In the data rows, the value 128 means zero.
Here are some numbered points:
[118, 122, 142, 90, 110, 153, 120, 40, 145, 85, 173, 109, 130, 121, 123,
 137, 70, 70, 81, 132, 147, 69, 99, 62, 118, 212, 80, 158, 107, 159,
 132, 136, 231] 0
[93, 149, 121, 154, 136, 107, 133, 118, 145, 187, 121, 78, 127, 126, 90,
 148, 151, 118, 147, 94, 136, 190, 176, 131, 125, 56, 156, 155, 110, 66,
 172, 119, 54] 1
[164, 81, 123, 69, 126, 64, 96, 90, 112, 178, 85, 115, 90, 93, 133,
 136, 172, 213, 127, 43, 113, 205, 110, 118, 176, 5, 80, 155, 87, 209,
 133, 104, 203] 2
[89, 135, 128, 140, 112, 161, 155, 79, 153, 132, 143, 137, 133, 148, 83,
 139, 81, 38, 84, 121, 119, 100, 250, 136, 122, 158, 188, 148, 88, 68,
 157, 89, 125] 3
[137, 120, 120, 93, 120, 115, 130, 141, 53, 80, 112, 145, 166, 130, 170,
 113, 119, 162, 156, 127, 146, 95, 59, 117, 121, 130, 89, 114, 137, 195,
 120, 153, 204] 4
[123, 160, 71, 143, 146, 130, 168, 142, 57, 146, 134, 78, 91, 192, 145,
 221, 115, 170, 156, 126, 97, 129, 163, 177, 152, 80, 131, 98, 158, 144,
 121, 116, 120] 5
[143, 106, 241, 161, 186, 89, 171, 216, 168, 220, 168, 137, 135, 87, 88,
 34, 178, 151, 174, 134, 112, 137, 229, 154, 69, 107, 208, 88, 194, 81,
 132, 82, 0] 6
[102, 109, 107, 137, 161, 133, 143, 129, 158, 175, 150, 104, 96, 136, 163,
 132, 162, 140, 152, 137, 148, 156, 121, 152, 126, 124, 131, 110, 57, 128,
 130, 128, 98] 7
[165, 137, 155, 113, 118, 98, 125, 139, 132, 28, 107, 169, 121, 74, 86,
 93, 115, 140, 117, 120, 180, 141, 95, 115, 168, 144, 46, 147, 166, 191,
 99, 168, 199] 8
[190, 122, 123, 112, 84, 156, 93, 111, 51, 0, 114, 185, 125, 74, 97,
 144, 101, 139, 124, 136, 126, 49, 23, 142, 179, 195, 15, 115, 142, 200,
 76, 161, 245] 9
[102, 149, 150, 158, 144, 199, 194, 135, 98, 61, 166, 133, 224, 119, 140,
 84, 108, 74, 96, 249, 138, 29, 124, 129, 96, 255, 191, 149, 187, 97,
 98, 115, 116] 10
[157, 141, 76, 101, 162, 124, 139, 101, 161, 156, 141, 113, 120, 132, 182,
 156, 109, 145, 118, 97, 133, 152, 80, 184, 125, 168, 95, 108, 149, 191,
 125, 109, 176] 11
[157, 95, 116, 92, 112, 61, 122, 107, 163, 140, 140, 157, 63, 68, 102,
 90, 125, 139, 71, 127, 116, 132, 95, 82, 95, 156, 71, 102, 157, 126,
 117, 105, 163] 12
[156, 99, 154, 146, 169, 132, 182, 95, 115, 144, 129, 135, 100, 137, 93,
 118, 134, 95, 116, 138, 129, 113, 181, 128, 140, 152, 94, 130, 122, 114,
 120, 103, 49] 13
[113, 108, 185, 82, 126, 144, 179, 148, 165, 115, 193, 151, 138, 114, 117,
 10, 109, 117, 75, 135, 154, 76, 103, 121, 99, 210, 159, 179, 148, 122,
 83, 74, 112] 14
[133, 130, 158, 167, 97, 134, 128, 165, 119, 166, 104, 107, 137, 164, 113,
 77, 170, 152, 188, 147, 98, 122, 163, 149, 124, 57, 165, 148, 103, 121,
 136, 146, 30] 15
[180, 122, 123, 125, 148, 29, 125, 177, 130, 121, 155, 145, 102, 95, 104,
 58, 187, 215, 172, 72, 119, 142, 96, 116, 137, 98, 125, 114, 153, 138,
 140, 84, 185] 16
[143, 96, 123, 112, 137, 99, 144, 60, 138, 131, 96, 118, 89, 61, 122,
 149, 85, 135, 110, 78, 141, 126, 143, 89, 142, 109, 132, 150, 84, 123,
 160, 126, 171] 17
[92, 127, 119, 101, 130, 158, 138, 144, 120, 63, 113, 128, 163, 183, 119,
 124, 103, 115, 100, 133, 112, 83, 139, 139, 116, 118, 115, 169, 118, 122,
 118, 138, 137] 18
[136, 124, 158, 135, 151, 183, 152, 151, 109, 64, 172, 157, 159, 133, 123,
 90, 102, 81, 141, 179, 153, 45, 101, 137, 78, 220, 159, 96, 153, 88,
 68, 105, 116] 19
[146, 120, 200, 228, 46, 166, 131, 193, 95, 176, 112, 124, 130, 93, 64,
 61, 169, 103, 175, 152, 148, 167, 144, 169, 117, 121, 181, 118, 158, 109,
 177, 155, 41] 20
Which two points above are nearest to each new point by angle, seen from the average point of the numbered points? Their numbers follow each, nearest first.
[130, 142, 175, 159, 153, 141, 156, 173, 116, 129, 112, 155, 157, 179, 216,
 104, 148, 146, 142, 95, 130, 137, 120, 130, 121, 92, 122, 134, 147, 164,
 131, 128, 109] --> 15 4
[130, 101, 94, 105, 111, 107, 92, 116, 103, 97, 124, 144, 116, 128, 130,
 201, 111, 118, 139, 131, 143, 85, 111, 108, 167, 146, 61, 108, 131, 139,
 143, 160, 180] --> 9 4
[102, 105, 105, 121, 94, 149, 113, 75, 150, 139, 76, 123, 87, 117, 67,
 203, 125, 75, 134, 149, 115, 139, 146, 105, 140, 122, 141, 122, 79, 46,
 129, 150, 121] --> 3 1
[125, 116, 173, 104, 62, 222, 91, 112, 87, 36, 104, 156, 154, 65, 67,
 101, 163, 73, 140, 158, 158, 142, 112, 97, 146, 180, 106, 160, 154, 77,
 169, 148, 98] --> 20 10
[131, 116, 111, 97, 132, 107, 139, 102, 160, 163, 114, 93, 92, 156, 150,
 180, 145, 116, 76, 128, 102, 154, 187, 130, 149, 113, 168, 173, 115, 82,
 120, 149, 144] --> 1 3
[120, 115, 127, 143, 65, 103, 142, 116, 155, 163, 161, 116, 128, 116, 92,
 140, 130, 76, 146, 106, 127, 174, 180, 95, 114, 106, 184, 200, 106, 83,
 170, 107, 57] --> 1 3
[124, 145, 69, 108, 139, 180, 111, 101, 100, 58, 134, 132, 104, 138, 154,
 229, 109, 150, 135, 134, 134, 84, 141, 131, 136, 169, 89, 135, 117, 176,
 86, 154, 233] --> 9 0
[139, 141, 149, 168, 162, 120, 155, 182, 166, 163, 178, 154, 123, 134, 157,
 10, 138, 147, 151, 89, 134, 160, 125, 184, 117, 161, 171, 86, 193, 197,
 151, 155, 86] --> 6 20
[101, 114, 119, 149, 120, 186, 142, 91, 92, 110, 112, 129, 140, 150, 115,
 114, 93, 162, 91, 113, 126, 150, 60, 105, 135, 118, 124, 95, 139, 133,
 143, 106, 152] --> 4 9
[141, 116, 145, 91, 169, 55, 69, 86, 99, 135, 98, 134, 42, 86, 100,
 183, 169, 173, 135, 121, 153, 181, 119, 111, 131, 112, 77, 111, 125, 101,
 116, 87, 183] --> 2 12
